In the data rows, the value 50 means zero.
Here are some numbered points:
  54  34  49  50  40  51  74  29  46  69  91  45  42  49 0
  55  50  60  61  73  42  47  42  9  47  42  53  59  49 1
  41  51  49  53  61  49  64  42  62  91  42  67  50  49 2
  33  75  31  40  18  69  58  36  68  61  66  61  53  48 3
  47  43  55  50  55  39  86  30  45  63  82  54  54  47 4
  31  66  36  48  38  35  39  70  60  54  35  39  57  50 5
  44  55  40  51  74  55  77  26  47  49  61  33  38  44 6
  49  35  46  45  56  45  73  30  46  62  91  47  51  45 7
  61  23  38  44  43  89  29  56  19  40  37  49  34  54 8
  33  57  53  53  66  36  72  43  48  72  69  45  45  45 9
  34  59  47  49  50  51  68  24  54  77  78  61  52  48 10
  58  44  66  56  77  36  61  41  22  55  72  51  56  47 11
  51  46  54  52  58  64  60  66  66  38  5  43  49  47 12
  29  82  34  33  42  52  52  50  74  54  69  60  54  49 13
  60  48  59  57  36  50  63  60  65  35  0  54  50  50 14
  76  22  44  43  41  87  19  50  33  36  66  51  44  56 15
  58  33  57  58  45  53  50  48  25  52  99  49  48  48 16
  45  50  54  51  49  36  51  64  82  38  12  48  38  49 17
  49  32  48  51  74  55  66  38  39  63  79  41  52  47 18
  54  62  68  62  52  43  47  38  0  52  40  52  51  45 19
  48  42  51  49  61  44  73  39  36  50  92  40  47  47 20
  44  49  58  51  39  69  60  69  60  35  4  42  52  49 21
  52  34  59  61  59  59  74  28  28  54  80  41  48  47 22
  38  77  49  41  29  78  45  65  61  24  24  56  59  51 23
  71  28  40  50  63  40  17  66  38  33  35  46  42  55 24
  59  31  39  34  45  92  23  44  33  42  77  48  44  54 25
  34  91  68  44  45  43  36  64  52  23  39  57  53  52 26
  33  76  32  41  36  79  37  67  70  53  51  51  44  51 27
  49  78  72  57  35  26  73  54  64  34  27  55  47  47 28
  51  50  53  46  58  27  50  23  40  80  77  61  44  46 29
  52  66  70  51  55  54  51  63  64  34  6  53  62  53 30
  33  65  29  45  43  57  23  55  53  65  70  42  47  53 31
  77  20  38  44  55  77  24  49  25  34  61  48  37  56 32
  48  49  50  51  36  53  44  74  70  44  8  38  44  49 33
  48  58  49  47  57  27  53  25  69  74  76  62  43  48 34
  27  89  41  44  39  51  56  57  54  44  27  51  57  49 35
  34  79  48  51  53  35  38  54  67  62  48  53  64  50 36
  48  39  39  58  57  33  76  41  56  50  74  33  44  47 37
  47  28  53  48  39  39  63  42  23  57  89  46  55  45 38
  64  41  62  66  68  18  42  66  53  34  40  49  43  49 39
  78  18  45  47  65  78  30  37  26  37  58  51  41  56 40
  62  34  32  37  53  76  22  62  28  38  24  43  46  53 41
  71  19  44  45  45  67  25  35  27  38  82  49  42  59 42
  48  46  59  48  48  42  75  69  83  30  27  42  48  50 43
  33  67  52  51  51  20  54  45  42  67  69  40  39  47 44
  65  24  36  44  62  87  27  42  31  39  62  44  39  54 45
  47  58  48  49  45  44  46  67  73  51  6  44  49  50 46
  48  48  61  50  54  20  71  62  50  42  13  50  48  47 47
  64  33  59  61  80  24  57  51  33  51  49  52  49  47 48
  61  24  35  43  53  86  19  60  32  43  45  48  36  57 49
  55  48  54  55  57  37  53  25  34  75  84  59  52  47 50
  29  66  40  48  51  56  46  44  69  70  79  52  47  47 51
  41  48  46  45  67  19  73  34  39  53  66  39  41  48 52
  53  44  53  46  31  46  50  72  78  38  8  47  48  50 53
  17  73  35  47  31  59  62  53  63  40  44  42  52  51 54
  29  73  34  46  36  68  45  53  71  69  65  50  45  51 55
  69  28  37  51  55  55  9  66  58  42  65  51  43  56 56
  47  43  59  54  42  38  75  31  89  40  72  58  51  52 57
  45  55  58  52  69  33  78  30  48  76  45  59  49  44 58
  60  44  61  53  68  46  64  19  40  74  79  62  48  49 59
  74  20  45  45  56  73  35  33  27  40  82  51  46  56 60
  52  50  58  50  43  41  56  71  57  40  0  52  53  52 61
  45  75  53  48  27  19  24  64  54  36  41  55  58  52 62
  55  50  69  64  76  24  59  42  33  38  41  47  54  45 63
  65  24  34  44  48  73  28  52  15  26  51  43  45  56 64
  32  74  43  47  51  60  48  45  71  78  64  48  46  48 65
  41  80  53  45  44  42  43  70  69  31  18  53  49  53 66
  60  30  33  44  58  68  31  60  12  27  35  49  47  54 67
  52  50  51  61  59  34  47  29  46  87  63  60  44  43 68
  52  49  53  55  43  17  47  41  31  79  61  61  60  47 69
  39  60  52  55  50  34  59  31  51  82  77  57  42  48 70
  36  56  51  55  62  59  62  43  47  83  26  66  56  46 71
  47  51  59  55  53  34  76  61  62  37  10  49  45  49 72
  57  30  53  55  37  71  50  66  72  33  12  42  50  51 73
  44  38  53  58  46  58  77  73  67  34  25  37  45  48 74
  53  38  58  55  40  64  64  66  58  35  5  45  58  50 75
  25  69  36  40  48  53  36  57  55  63  79  46  40  49 76
  69  20  40  41  55  77  24  58  32  27  29  48  41  56 77
  61  27  39  42  61  75  22  57  19  30  45  44  40  55 78
  55  48  57  52  50  40  54  25  45  75  93  60  50  49 79
  57  46  63  57  56  28  53  23  29  71  78  62  53  49 80
  57  45  66  63  51  48  77  31  27  54  78  40  57  45 81
  37  87  57  48  47  39  48  61  64  34  22  51  54  50 82
  62  33  37  48  55  74  15  49  21  41  70  48  37  55 83
  70  25  40  45  56  88  23  52  31  33  44  44  36  54 84
  56  34  52  53  52  51  58  59  58  42  0  43  53  51 85
  30  65  36  42  43  48  34  68  76  54  62  41  53  51 86
  63  38  53  59  70  25  67  35  40  62  56  47  61  42 87
  56  40  51  50  40  59  56  71  66  33  3  41  43  52 88
  53  50  64  57  50  28  54  29  17  78  63  63  49  46 89
  65  30  33  46  53  86  20  48  34  37  63  40  37  55 90
  56  55  74  68  67  34  42  34  41  68  67  58  56  46 91
  34  67  61  62  62  44  69  40  37  74  62  58  53  44 92
  30  70  38  42  34  47  37  67  56  72  67  46  53  48 93
  46  80  66  49  56  40  45  65  48  20  25  60  65  53 94
  21  86  43  44  23  52  51  60  52  33  41  47  48  53 95
  30  51  39  51  38  54  60  44  57  81  73  40  50  46 96
  74  24  46  46  71  76  22  50  33  32  59  48  48  58 97
  58  48  61  57  72  55  71  62  61  31  12  54  47  50 98
  40  64  50  46  49  25  54  31  69  81  60  57  44  46 99
  42  71  55  50  38  26  76  50  78  40  32  55  58  52 100
  32  75  45  37  59  59  36  61  41  32  17  41  42  50 101
  45  62  56  51  58  9  53  57  57  48  24  58  51  51 102
  35  87  45  39  35  70  36  71  69  33  53  55  50  50 103
  57  41  58  54  45  44  63  14  45  84  71  62  54  46 104
  25  71  30  43  53  56  32  59  47  61  41  40  50  50 105
  36  55  42  43  43  23  50  32  56  65  81  42  46  48 106
  33  83  53  45  43  52  45  67  62  36  18  52  57  52 107
  53  36  62  58  71  42  66  36  20  57  72  43  44  47 108
  63  51  69  56  70  20  54  37  24  61  60  60  56  48 109
  48  39  55  50  39  23  64  67  65  35  13  46  41  50 110
  79  21  46  47  57  81  24  40  32  41  69  51  40  57 111
  45  47  52  49  39  77  55  74  77  38  16  44  43  49 112
  36  64  48  53  48  27  64  38  58  82  56  54  48  45 113
  44  53  48  45  52  43  56  33  66  75  87  57  58  48 114
  25  65  32  39  36  62  32  53  71  67  46  43  38  50 115
  54  35  52  47  69  59  61  43  45  43  91  39  62  49 116
  53  57  63  63  59  31  53  22  31  78  43  57  50  43 117
  36  67  48  45  46  32  46  68  54  33  14  41  52  51 118
  50  49  59  55  43  23  70  60  75  50  20  50  55  48 119
  37  84  50  38  43  41  28  69  62  28  67  54  55  51 120
  37  76  55  46  28  65  82  47  69  34  41  60  69  54 121
  43  49  41  49  48  18  68  40  62  70  59  41  54  44 122
  41  92  56  41  39  73  52  64  49  20  37  54  60  54 123
  62  35  66  63  37  36  48  21  36  78  64  65  61  45 124
  67  24  37  40  47  72  13  43  20  42  62  46  43  56 125
  70  26  43  43  57  76  20  54  15  36  54  47  41  57 126
  43  56  50  52  61  43  47  36  29  79  80  56  52  50 127
  55  59  37  51  46  67  14  52  57  61  76  47  23  52 128
  66  25  34  41  34  91  28  51  21  38  47  46  42  54 129
  45  42  43  59  76  61  63  44  61  49  73  40  56  44 130
  43  68  51  59  43  33  55  28  40  78  68  60  58  45 131
  49  41  63  58  35  36  64  26  30  80  77  61  47  49 132
  54  40  51  49  52  73  47  70  68  30  14  37  50  51 133
  53  34  52  49  45  53  87  32  33  50  87  43  49  48 134
  56  33  50  46  50  84  47  29  34  56  92  49  43  50 135
  38  65  36  45  53  74  40  60  41  73  77  48  47  47 136
  69  25  38  43  61  84  21  62  33  38  57  50  44  57 137
  43  67  58  48  52  17  53  35  65  67  63  63  64  47 138
  43  83  62  53  45  57  51  56  51  28  17  61  69  54 139
  52  66  62  51  47  15  44  62  43  36  14  58  53  54 140
  55  36  51  54  41  32  56  25  47  78  83  64  54  48 141
  49  48  54  57  53  52  57  69  61  41  1  52  43  49 142
  41  53  42  45  73  51  44  69  74  50  31  38  48  50 143
  54  40  56  50  85  48  62  35  42  50  80  47  54  48 144
  65  21  35  41  54  65  25  55  17  33  36  48  52  55 145
Which three points above are nearest to each new point? Their numbers follow each, nearest first.
  69  58  66  66  70  41  55  36  23  53  67  51  62  46 11 109 91
  74  22  41  42  46  79  11  53  39  39  63  50  47  57 15 137 32
  50  72  59  43  47  23  34  68  34  35  16  61  53  53 140 94 118
  47  54  64  55  60  36  71  70  63  39  17  50  55  50 72 47 119
  48  65  51  57  53  37  55  31  59  80  77  56  53  46 70 114 34
  59  37  55  55  60  32  74  37  25  67  66  47  62  47 87 108 11
  56  55  72  60  62  24  49  37  21  59  68  62  57  49 109 91 80
  71  24  42  48  49  63  23  45  42  39  91  48  42  57 42 60 111
  40  69  66  49  34  40  69  49  87  36  51  58  67  53 100 121 57
  75  25  46  46  56  81  19  46  40  42  78  54  37  56 111 15 32
  41  59  40  41  30  22  37  68  69  51  29  42  52  50 5 118 62
  43  59  46  49  40  92  69  62  70  45  30  40  42  48 112 21 74
  62  44  68  63  74  36  58  39  16  46  61  50  55  48 11 108 1
  39  76  64  61  46  62  42  74  66  46  36  55  67  51 107 139 82
  67  27  67  58  73  39  64  51  71  65  57  51  52  43 87 48 130
  66  34  42  49  59  45  9  47  45  46  80  52  50  55 56 83 42
  39  76  55  46  46  48  45  72  66  26  15  55  47  49 66 107 82
  36  67  52  59  45  44  58  66  72  67  37  52  64  46 36 5 119
  47  45  74  61  63  12  59  46  50  48  56  43  48  45 63 48 87
  43  60  59  50  49  25  60  33  50  51  91  40  39  46 106 44 20
  62  48  56  53  64  65  71  26  29  74  72  61  60  47 59 22 50
  32  79  45  50  52  49  29  58  62  61  55  43  58  44 36 86 105
  39  77  58  54  22  26  72  48  66  41  44  50  62  53 100 28 121
  31  71  46  52  32  31  40  71  50  50  25  57  60  52 5 118 62
  50  50  60  52  74  43  77  24  43  76  48  59  50  46 58 117 92
  72  20  40  48  60  52  21  63  40  28  28  50  38  54 24 77 145
  30  80  49  39  32  76  55  62  73  30  31  57  51  52 23 103 123
  26  49  24  44  32  64  63  49  43  66  52  31  37  46 96 115 54
  50  55  57  55  74  19  69  39  62  52  64  46  39  48 52 9 37
  42  83  55  55  31  57  42  75  80  50  53  51  39  47 103 27 86
  43  60  49  49  53  27  63  25  50  77  77  62  44  49 70 29 34
  30  70  46  49  37  21  61  54  54  70  39  44  45  48 113 44 5
  56  36  33  45  70  82  42  41  17  45  63  43  39  53 45 83 90
  53  55  68  58  54  49  46  34  10  75  71  56  45  48 89 127 80
  46  51  52  54  36  49  51  31  67  82  86  55  45  48 114 70 79
  49  48  58  50  56  65  59  66  68  38  3  53  53  49 12 142 21
  34  63  40  40  38  43  56  38  87  59  68  59  61  44 13 51 114
  55  50  69  51  47  30  51  25  14  74  71  64  47  49 89 80 132
  39  58  56  48  42  35  55  48  54  72  11  68  64  48 71 102 119
  75  25  44  47  49  66  23  43  24  40  84  54  39  56 42 60 111
  55  54  69  57  59  14  54  38  31  63  69  60  54  49 109 80 89
  65  40  65  76  65  38  50  70  30  46  48  50  55  47 48 39 63
  54  47  38  45  44  71  5  48  48  56  78  48  47  54 128 25 83
  53  50  62  61  50  34  55  22  19  78  63  65  40  48 89 80 132
  38  66  36  40  18  30  50  39  64  61  82  59  45  48 106 13 3
  62  33  39  45  38  88  23  48  29  59  76  50  45  54 25 15 83
  34  69  38  51  32  50  31  73  63  60  32  49  55  50 5 105 86
  50  32  49  58  72  48  51  48  34  63  85  52  49  49 18 144 108
  38  60  35  43  28  45  39  68  67  54  21  37  52  48 5 46 33
  34  85  58  47  27  24  27  57  49  44  46  56  52  51 62 26 120
  55  24  48  58  56  69  69  40  47  65  84  48  51  43 18 0 7
  48  50  57  55  49  25  72  62  74  45  19  51  49  49 119 72 110
  55  40  56  62  83  63  52  45  21  58  49  45  49  44 1 108 11
  53  38  49  49  36  41  53  70  79  41  14  46  58  49 53 33 46
  49  56  65  56  78  33  72  45  63  30  44  63  63  54 63 98 102
  37  62  51  52  59  21  61  70  64  53  45  46  57  49 102 36 5
  29  79  43  37  28  42  58  60  66  36  31  53  65  52 35 95 107
  33  54  47  45  57  47  68  37  39  86  39  65  62  48 71 2 58
  35  78  59  49  43  36  47  31  60  71  30  55  63  43 36 113 138
  31  66  50  47  50  41  79  54  81  47  43  43  52  52 100 43 54
  69  28  36  41  56  57  16  68  44  19  43  42  42  57 24 77 78
  43  59  59  54  54  63  92  33  62  34  44  61  70  57 121 100 57
  45  40  46  58  27  52  52  75  72  47  27  30  47  50 33 53 74
  52  78  61  59  52  26  42  47  66  62  69  57  60  50 138 36 99
  56  51  63  56  50  22  53  27  29  74  75  60  48  46 80 89 50
  52  39  28  45  59  60  29  45  15  50  70  39  34  53 83 125 90
  65  21  30  47  40  72  22  63  37  24  39  44  40  55 77 49 64
  58  43  60  61  82  38  54  50  29  51  73  48  52  47 11 108 144
  35  71  53  53  60  25  46  67  60  44  41  51  64  51 36 102 82
  47  45  62  48  59  33  51  73  69  40  12  49  45  48 17 61 142
  46  65  50  47  51  22  69  23  42  72  66  57  55  45 131 70 113
  55  55  57  54  71  59  64  27  59  75  80  59  48  47 59 10 114
  49  46  36  47  56  69  18  43  31  62  79  46  47  53 83 136 25
  44  79  55  48  54  50  38  76  39  20  27  62  56  57 94 26 139
  65  79  75  71  49  60  62  52  56  28  30  55  62  53 139 30 94
  54  57  53  61  63  27  60  32  36  80  44  62  54  47 117 58 68
  54  43  60  53  53  62  63  69  68  34  6  50  51  49 12 75 142
  48  57  54  52  31  33  67  39  27  60  91  44  42  49 38 132 20
  53  57  49  62  42  22  38  46  44  71  80  55  52  45 69 131 50
  69  21  39  43  57  76  19  59  33  30  32  52  39  55 77 84 78
  71  23  41  40  58  79  24  56  30  23  32  51  44  56 77 84 78
  41  68  44  42  58  61  28  78  52  30  23  48  53  55 101 107 66
  54  45  68  71  66  39  52  71  69  40  33  50  53  46 39 98 17
  30  68  38  38  22  48  72  51  72  48  66  39  57  52 54 13 3
  36  52  31  47  31  59  56  44  56  66  83  33  47  46 96 51 76
  55  73  69  69  38  33  79  49  46  34  51  52  66  51 28 100 121
  54  43  60  64  45  6  61  44  57  46  51  44  55  50 122 87 102
  52  40  55  53  53  41  54  29  50  77  91  61  48  47 79 141 50
  47  70  66  59  49  31  82  48  75  33  42  59  56  52 100 28 119
  59  25  37  46  48  55  19  55  9  45  39  53  51  52 145 67 64
  45  58  63  55  59  31  76  23  70  37  55  56  66  52 57 100 138
  66  67  77  67  47  35  44  66  45  14  36  58  56  51 94 140 39
  37  69  48  48  51  50  52  69  83  56  25  49  49  48 46 143 66
  23  73  30  44  44  52  70  40  53  56  42  44  62  48 54 35 105
  63  38  41  50  44  77  12  58  34  43  79  49  36  56 83 90 25
  50  35  41  45  70  66  76  38  39  58  78  36  37  50 18 20 22
  60  26  34  44  65  71  18  55  32  28  48  46  32  53 78 84 49
  35  64  49  46  45  46  66  55  77  59  13  47  44  47 46 17 119
  42  37  59  54  35  59  81  25  45  52  82  41  58  48 134 0 22
  58  49  66  50  69  46  58  24  35  73  83  61  50  49 59 50 80
  72  18  45  44  67  72  26  50  33  25  60  45  49  57 97 32 40
  69  22  43  41  65  69  19  65  60  27  60  48  39  55 56 137 97
  49  48  59  61  58  31  92  34  66  55  50  51  44  47 58 37 122
  55  70  74  55  48  42  58  64  67  26  10  59  47  54 30 14 66
  49  62  57  57  50  48  48  31  8  44  71  39  58  45 19 81 1
  20  78  35  42  34  65  62  58  54  43  59  42  53  50 54 95 13
  63  38  60  85  35  39  72  46  49  60  61  47  52  45 81 87 37
  38  68  53  62  64  49  48  44  44  77  42  64  65  44 71 92 2
  60  41  30  47  61  71  22  44  22  38  72  45  46  52 83 90 125
  43  62  69  66  61  70  64  49  21  42  43  49  67  47 1 19 92
  59  30  53  56  54  39  57  65  43  25  14  39  55  48 85 75 61
  33  54  47  54  58  46  56  65  85  56  41  43  51  49 143 86 17
  38  52  39  47  36  45  58  19  51  72  84  61  53  48 10 114 141
  38  63  37  43  41  50  23  61  72  71  31  48  36  49 115 5 105
  46  45  61  53  59  42  74  62  65  35  9  50  35  46 72 98 142
  39  71  57  50  38  79  57  65  72  25  24  53  55  55 23 112 123
  50  64  57  56  60  38  28  69  65  30  18  58  47  52 66 118 30
  28  67  31  46  41  62  52  57  74  61  66  47  58  51 55 13 86
  49  55  63  55  65  38  48  34  41  90  41  56  50  44 117 68 58
  47  69  55  48  39  28  84  51  82  42  45  54  56  54 100 28 119
  32  70  44  45  41  44  19  70  62  55  31  50  42  48 5 105 115
  49  33  51  53  49  49  67  73  60  29  16  35  48  48 74 88 75
  31  73  35  41  43  62  38  58  78  61  71  49  40  49 55 86 76
  37  79  57  48  21  22  53  67  46  37  38  51  60  53 62 95 82
  42  60  46  55  59  46  78  42  61  73  70  44  54  47 9 10 113
  38  55  44  56  53  46  37  71  66  55  18  42  48  46 46 33 143
  53  45  57  63  81  58  53  34  23  63  50  49  55  45 1 11 108
  51  54  52  57  54  70  76  30  55  80  65  60  62  46 10 104 2
  71  24  44  42  41  69  22  43  25  43  86  51  40  57 42 60 125
  49  44  59  50  37  39  55  65  50  37  0  45  49  47 61 14 85
  40  66  63  63  58  37  82  39  45  46  58  34  52  46 9 92 52
  40  64  54  63  25  35  54  51  86  53  50  52  61  51 100 36 119
  43  62  51  47  44  36  46  72  82  54  20  51  48  49 46 17 66
  44  69  52  43  44  39  73  53  88  33  60  58  65  52 100 57 121
  52  41  60  59  53  46  54  77  61  30  8  53  40  49 142 61 88
  49  48  56  54  44  31  60  67  61  41  4  50  51  51 61 110 72
  34  61  28  42  63  67  47  43  44  68  77  43  41  49 136 76 51
  47  50  56  47  53  32  77  60  62  44  7  51  46  50 72 47 119
  55  48  37  42  61  88  28  48  30  58  76  49  52  55 25 83 45
  34  66  53  45  27  38  74  53  86  42  43  52  61  52 100 121 54
  52  24  48  45  47  43  74  42  71  67  72  34  44  42 37 0 7
  56  30  48  53  56  51  78  40  44  61  88  47  52  44 7 134 20
  33  78  36  37  45  56  55  59  84  35  64  51  48  51 13 103 86
  54  44  59  52  52  23  56  65  67  37  10  50  42  49 110 17 47
  33  59  47  46  52  49  50  71  72  49  18  44  56  49 46 143 33
  69  20  42  45  46  72  14  61  36  27  34  51  41  57 77 84 49
  50  36  48  53  40  33  86  26  42  68  69  46  46  45 4 0 7
  45  58  51  52  51  23  75  49  70  48  20  48  51  47 119 72 100
  63  39  37  45  61  78  19  43  28  51  79  51  39  54 83 25 45
  45  75  53  47  50  14  64  54  71  32  48  57  57  52 100 102 28
  44  57  55  51  57  4  63  36  39  43  58  48  47  49 52 44 63
  37  84  61  52  45  25  49  59  50  36  27  55  58  53 82 94 140
  52  54  50  72  58  40  75  27  55  49  46  42  62  41 87 58 37
  43  80  54  44  58  66  36  69  46  25  19  51  52  53 101 107 139
  29  81  32  36  41  39  39  40  71  63  55  60  51  48 13 36 65
  36  74  41  44  48  23  48  61  73  67  46  55  44  50 36 5 99
  46  65  67  50  52  19  49  41  61  69  73  52  58  46 138 99 34
  52  37  51  56  46  36  56  33  45  84  81  62  51  49 141 79 50
  43  54  47  46  35  50  48  41  68  76  91  55  56  51 114 51 96
  31  85  38  41  37  62  38  71  52  44  47  57  66  50 103 35 95
  28  67  47  52  33  61  70  37  59  70  79  60  50  45 10 96 51
  35  75  56  57  67  32  70  37  62  39  39  51  54  51 100 102 82
  30  77  36  44  62  60  46  51  69  67  64  49  45  49 65 51 55
  46  51  60  50  56  22  67  57  54  41  9  46  41  47 47 72 110
  46  43  49  50  52  92  72  41  50  53  80  42  50  48 135 130 116
  27  75  50  48  42  51  64  51  66  45  22  51  68  53 35 107 82
  48  60  54  53  51  82  51  70  76  45  21  49  54  50 112 133 12
  28  58  37  44  23  50  69  36  41  66  75  37  33  47 96 106 0
  40  64  36  45  36  77  37  52  68  65  81  50  46  47 55 51 136
  57  36  55  48  39  21  49  27  48  78  79  59  51  47 141 29 79
  54  48  53  47  57  15  57  27  59  71  75  61  48  49 34 29 141
  32  75  37  39  41  45  29  64  74  62  59  50  45  52 86 93 115
  59  45  66  55  64  27  54  24  33  75  70  63  43  46 80 29 50
  52  43  56  54  40  31  68  71  73  31  17  48  46  49 110 43 72
  52  44  58  64  40  27  69  35  59  48  75  33  56  45 37 122 4
  34  70  48  41  15  53  76  67  75  45  44  41  43  51 54 95 121
  47  84  61  60  28  62  66  63  63  34  41  54  69  51 121 123 139
  59  41  34  46  47  81  27  50  16  49  74  43  39  52 83 25 90
  52  61  78  65  42  39  72  57  62  31  43  51  73  50 28 100 119
  63  40  37  47  68  75  27  44  25  54  78  46  39  56 83 45 90
  54  44  58  49  39  39  58  69  58  37  0  52  47  49 61 14 142
  55  72  61  52  31  23  30  71  69  50  30  56  51  53 62 66 140
  37  66  54  55  62  36  69  38  19  62  45  40  46  45 92 9 117
  39  52  40  53  69  50  37  46  47  86  56  50  42  47 68 127 2
  54  71  52  46  23  44  79  43  83  38  63  57  66  51 121 100 57
  45  52  33  36  43  58  43  48  48  59  99  44  35  50 76 136 51
  45  46  55  58  53  61  75  67  75  48  22  38  43  47 74 12 43
  48  69  59  43  61  42  33  67  53  28  16  58  65  50 94 30 66
  45  44  52  57  50  26  51  66  80  36  26  44  39  49 17 110 119
  40  56  40  50  63  57  49  69  77  45  22  39  42  50 143 46 12
  41  63  52  54  36  40  60  28  37  82  74  57  57  47 131 70 10
  47  48  60  55  61  55  91  32  61  54  73  54  56  44 4 7 130
  63  32  55  55  54  80  65  43  46  53  94  50  44  44 135 116 22
  55  48  66  55  57  30  68  40  51  61  88  39  34  46 20 37 7
  49  48  59  59  54  39  77  61  81  34  25  50  51  49 43 72 119
  63  33  41  46  58  60  18  50  19  52  79  48  39  54 83 125 42
  42  41  43  58  39  28  41  72  71  38  40  36  54  49 5 110 17
  49  50  59  53  58  38  72  58  66  34  9  45  48  49 72 98 47
  61  33  52  55  27  73  63  68  46  29  18  37  60  51 75 73 21
  54  43  59  56  48  50  71  70  79  34  15  52  52  49 43 74 14
  37  68  43  42  34  47  28  74  73  62  31  48  47  47 5 115 86
  48  21  42  60  54  61  72  31  26  65  48  40  43  43 22 18 108
  61  32  40  45  61  76  21  54  25  48  79  52  35  54 83 90 45
  45  57  47  58  57  84  43  51  34  53  84  43  48  45 136 135 16
  58  71  69  53  58  11  38  56  51  51  68  56  53  50 138 91 109
  48  43  50  56  25  29  51  50  61  83  56  66  66  46 69 113 141
  43  82  50  44  29  64  58  49  76  27  40  54  72  53 121 23 123
  73  21  44  49  55  48  22  36  21  42  75  52  45  55 42 60 125
  30  55  29  45  44  45  53  44  69  69  66  35  49  48 96 51 65
  56  63  68  58  68  26  33  37  47  69  68  57  52  47 91 68 109
  71  35  36  46  58  45  4  61  44  47  57  49  43  56 56 24 83
  39  28  48  49  36  27  76  45  66  61  38  38  55  50 122 119 110
  53  56  56  45  58  48  76  42  78  41  85  58  65  52 57 114 130
  48  42  54  50  41  26  61  21  55  77  78  63  52  48 141 104 79
  36  52  27  49  48  53  20  57  64  56  68  40  42  52 31 86 76
  47  68  55  54  56  20  46  33  55  66  74  61  58  46 138 34 131
  53  73  61  52  68  24  30  62  66  46  53  55  56  51 36 102 120
  38  55  42  51  34  29  39  70  76  53  35  40  52  50 5 46 86
  44  42  46  59  66  59  65  36  32  58  80  46  61  43 18 22 20
  42  55  52  48  48  22  66  31  49  79  73  59  52  47 70 113 131
  59  66  72  63  49  49  45  65  74  31  19  60  62  52 30 139 66
  37  69  45  44  52  28  83  49  76  46  50  53  49  50 100 122 119
  57  52  56  50  32  54  49  28  41  83  91  57  48  49 79 141 50
  61  34  67  67  50  26  76  42  35  58  49  37  54  45 87 81 48
  32  73  42  41  69  53  30  65  61  65  41  50  47  49 105 36 143
  49  47  68  63  72  39  64  33  39  55  68  46  65  45 11 87 144
  51  39  53  63  72  58  78  39  71  51  66  49  49  42 130 37 6
  36  75  49  50  32  47  68  45  85  38  36  51  60  52 100 121 54
  34  75  47  49  44  29  68  62  76  45  44  49  55  52 100 82 36
  50  47  53  54  66  60  63  37  38  65  87  40  54  43 18 20 22
  40  44  37  45  49  61  78  37  58  71  70  37  59  46 96 7 10
  47  66  65  56  71  41  75  46  78  37  51  57  60  51 100 57 43
  63  56  69  57  60  8  40  32  39  64  54  56  43  52 109 91 117
  39  66  43  59  56  20  60  44  31  60  51  44  53  46 44 52 9
  33  67  47  51  43  47  47  58  82  61  34  51  65  49 36 5 86
  52  52  62  52  56  36  72  61  70  35  8  51  41  49 72 17 47
  57  23  54  53  42  70  49  67  75  24  23  44  53  51 73 133 88
  47  58  36  47  49  72  19  47  72  66  74  51  37  54 128 31 51
  63  25  58  59  35  62  56  62  66  24  13  41  45  50 73 88 75
  37  59  47  51  50  59  57  43  32  56  96  44  48  46 20 16 127
  40  72  49  53  48  37  55  37  36  71  70  65  69  44 131 92 127
  30  66  38  47  18  66  45  54  75  67  56  48  51  49 55 115 3
  45  38  48  57  55  85  81  26  45  55  61  43  48  45 22 6 18
  50  26  47  64  52  43  83  39  70  53  58  39  38  47 37 57 130
  55  62  72  62  51  44  50  68  65  28  15  57  61  52 30 61 94
  40  54  48  43  40  40  52  67  77  54  12  47  56  52 46 53 33
  40  70  63  44  58  25  36  43  29  74  55  54  60  47 69 131 127
  34  77  37  47  44  45  31  67  56  61  50  58  66  48 36 93 5
  55  41  41  41  49  92  37  42  17  45  78  47  46  52 25 135 83
  55  43  57  47  36  45  56  68  76  32  7  45  52  49 53 88 14
  27  85  53  53  58  59  41  70  44  33  54  62  54  54 26 120 123
  59  50  68  53  66  14  53  64  71  47  46  43  45  46 39 102 119
  67  35  44  47  65  69  12  49  33  47  76  49  44  57 83 111 97
  46  62  47  50  54  55  41  73  58  53  6  51  51  50 46 142 33
  40  64  48  40  44  30  64  53  80  31  17  58  54  51 100 17 119
  30  88  44  37  26  33  58  61  56  29  46  49  50  52 95 35 54
  44  60  60  61  30  27  64  38  50  79  62  38  44  47 113 70 44
  41  74  43  43  51  46  48  49  75  82  59  54  54  46 65 51 99
  61  55  72  64  70  24  67  27  48  46  47  40  36  49 63 87 48
  42  84  60  50  43  31  54  33  46  66  73  64  59  43 131 138 70
  39  58  36  45  60  74  50  42  45  58  87  40  50  48 136 51 76
  68  18  38  47  58  85  29  50  31  32  46  46  46  57 84 137 45
  62  36  49  47  53  52  55  33  34  50  99  55  48  47 16 7 20
  35  80  47  44  17  69  35  70  61  31  31  60  45  50 23 103 95
  54  48  64  58  52  42  54  21  53  86  61  64  61  45 104 68 124
  52  51  52  44  37  47  49  28  68  82  86  56  53  48 114 79 141
  47  49  58  55  53  54  60  61  77  31  12  41  53  49 12 142 43
  29  87  42  35  33  64  52  65  64  28  50  54  59  54 103 95 123
  67  33  45  46  34  64  19  40  38  41  94  50  46  56 42 60 25
  60  26  53  53  51  41  64  58  37  31  13  33  55  52 85 75 47
  34  71  38  44  52  64  35  64  60  72  29  50  52  49 105 115 27
  38  52  43  48  57  45  53  80  73  41  30  41  55  49 143 46 17
  73  21  42  43  36  75  18  54  37  36  78  49  37  57 15 42 32
  53  36  49  58  80  65  68  45  35  67  50  48  57  44 18 130 144
  42  53  49  49  52  16  47  41  33  64  76  43  45  42 44 106 29
  47  43  56  51  54  62  64  67  68  31  8  44  50  51 12 21 75
  43  44  47  54  43  39  83  27  74  48  68  42  53  46 57 37 122
  51  44  60  50  60  62  59  67  70  38  6  48  53  50 12 142 85
  38  66  50  47  62  22  68  55  68  52  33  44  51  52 102 100 119
  59  27  46  47  57  63  62  44  41  55  96  47  53  48 116 7 18
